Each path below is one point turned by a fixed rotation once a step. After each direction that follows a path, write how fast that rotation turns it, in degrees each step (0 if it stays still).
Each turn is a multiple of 5 degrees from 10 to 175, or 0.
Each row of a path follows its step; steps can be skipped.
Rotation 1:
step 0: [ 37  10 -30  10   0 -26   9 -27  19  -7  16  -8   4 -10   8   4 -27   3
  32   0  11  -6  -3   0   3  35 -16 -29 -14   3 -40 -18  -6  18   2   5
  15  13 -22  25  -6  32  20  17   7  23   5 -12  25  -3  11  27 -50 -29
 -12 -14 -33  16  31  19  -5  51  18  15   8 -25 -15   4  10  33  -8  13
  -1 -23 -28   8  -1  10  14  17 -13   1]
step 2: [ 16  14 -33  -7  26  17  -6 -31   9  25 -12  32 -19 -28   5 -30 -28  17
  13  -7   8  28  20   3 -15  21  40 -33   6  11 -17 -30  -7  14  -3  -6
  19 -13   3  24   5  -5  44 -18  21  39   4  12  -3 -14  20  -1  36   2
  15  19 -23  28 -16  16 -11   3   4  -5 -11  -4   0 -15   7  13 -12  -6
  32 -25  -5 -23   7 -13 -21  13  25  28]
step 3: [ 31 -28  12  -1  29  -3 -23  31 -37  25   0   9  19 -11  27  15 -16   6
  27 -17  10   1 -12 -14   7  28   3 -13  23   2  -9   4  17  22 -25 -23
  -9  -1  -1  -3 -38   9 -23 -17 -10 -12  25  18  13   0   7  -7   0  12
   5  37  35  12 -34 -11   2  -8  31  14 -17   0 -28 -26 -19  22 -18 -13
   8  11  -2  21  16  35 -13  38  11 -36]
step 11: [ 23  -2 -18 -20  31  -9  24 -11 -32 -44 -10   0   8  10 -12 -16   4 -25
   0 -40   0 -19  -3 -15 -23   5  14 -35   8  -7  40  22  -7 -10 -22  18
  14 -21 -18  21   9  12  27  42   5   1   5  13   2  11  -4 -12 -16  10
 -13  16 -22 -26 -26 -16   1  16  21 -16 -25  27 -21 -20 -31   8  41  -1
  13 -24  14  -7 -31   2   0   9  11  -5]
step 12: [ 21 -30 -26 -18   0 -20  30 -14  17  10   5  -1 -25 -24  25   3   3 -13
  -2  -2 -15  42 -66 -12  34  -4   4  -3 -26  -1  22 -13  -7  20  13 -10
  -2 -22  -9  31 -34   4 -30  19  -8  13  -7  37  11  -6  40   9  -6 -30
  -7  13 -15 -11 -12  16  34  -6   6  -1 -33  12  10 -12   1  26 -22  10
   6  17  -1 -17   5  -5  -2 -18 -14  13]
step 26: [ 12   5  19   1  30 -23  13  13 -37 -12  16 -17  19  -9 -25  18   5   8
  35  -8 -27 -13   9   5 -19  28  23  -8   4 -36   2  27 -36   1  26 -31
 -32 -16 -23  23  -1 -15  -8   9 -20  10  -2  21  11  11   1   9 -24  13
   3  37 -14 -18 -10  29  -2  22  -3  16  17  -5 -59  19  -4 -26   5  23
   1  18   4 -10  -3  33   8   5  -7  -2]
step 30: [ 48 -25  -1  22  18 -17   1  17  22 -26  -1  -8 -42 -13  -2  33 -12 -12
  19  26   2  -6 -24  -7 -24 -16 -12 -30 -35   0  22 -14  10   9  -2 -24
  -1 -24  10  23  -1  -5  19  20   8  19  11  -7  16   2  -1  -9 -45 -32
   5  36  -4  20 -12   8  26  11   3  -3 -28  24 -23 -18 -38  17  -9   2
   4   7  23   9  30  23  -5   7  29  11]
Speeds:
[-8  6  7 -6 -6  1 -6  6 -5  3 -2  1 -6  4 -3  6  1  3 -2  7 -5 -6  1  4
  3  4 -3  0  7  5  0  4 -2  4 -2  0  3  2  1  3  4  0 -4  3  3  4 -9 -4
  1 -2  4  2 -6 -2  2 -2 -4  1  4  1 -1 -2  6 -3  8  5  1  8  5 -5  1  7
 -3  7 -1 -9  2  1  1  1 -2 -4] => 40
[ 0  0  1  1 -3  3 -7  6  1  0 -1  1 -6  4  4  9 -5  2 -9  6  2  0  2  0
 -6  4  2  1 -3  2 -2  0 -3 -2 -7  2  5 -6  1 -6  1  2  2 -4  2  4  7 -3
  5 -1 -1  1  3 -1 10  0  0  1 -9  2 -4 -7  4  4 -5  1  5 -7 -8 -3  5 -3
  7  0  4  2 -7  3 -7  5 -2 -5] => 55
[ -5  -2  -5  -7   0   0   1   6  -7  -2   2   8   0   5   1   1  -3   4
   1  -4  -7   5   5   1  -1  -2   0   3   4   4  -9  -2   1   1   4  -2
  -2   0   5   3  -6   7   8  -6   6 -10  -6  -1  -4  -2  -2  -4  -3  -8
  -1   1   7  -2   5   7   2  -1  -7   1  -7   5   4  -3  -4   3   0  -3
   3   7   1  -3   2   0   4   3   2  -1] => 70
[  5   3   2   1  -7 -12   3   2   5  -2  -5   4  -4   4  -3   5  -2   4
  -3  -3  -1   2  -7   4  -2   5  -4   4   2  -3  -2  -1  -3  -8  -1  -4
  -6   2   1  -5  11   0   5   0  -1  -6  -4  -2   7  -6  -2 -11  -2   4
   4  -1   1   1   2  -6  -1   4   3  -1  -3  -3  -3  -1  -6   0  -4   4
  -1  -3  -5  -1   1  -8   2  -3   5   5] => 35
[ 8 -4 -6 -4  5  0  4  2 -4  1  1 -5 -6 -1  4  0  5  5 -3 -6  7 -1  4  5
 -4  2 -2  4 -4  2 -2 -5 -1  4  4 -9 -2  2  1  1  9  8 -1  2  6  6 -2  2
  9  6 -2 11 -5 -2  7  2 -3  2 -7 -1  0 -3 -7  0  0  0 -1 -1  4 -1 -4 -2
 -4  2 -3  0  5 -5  2 -2 -7  0] => 155
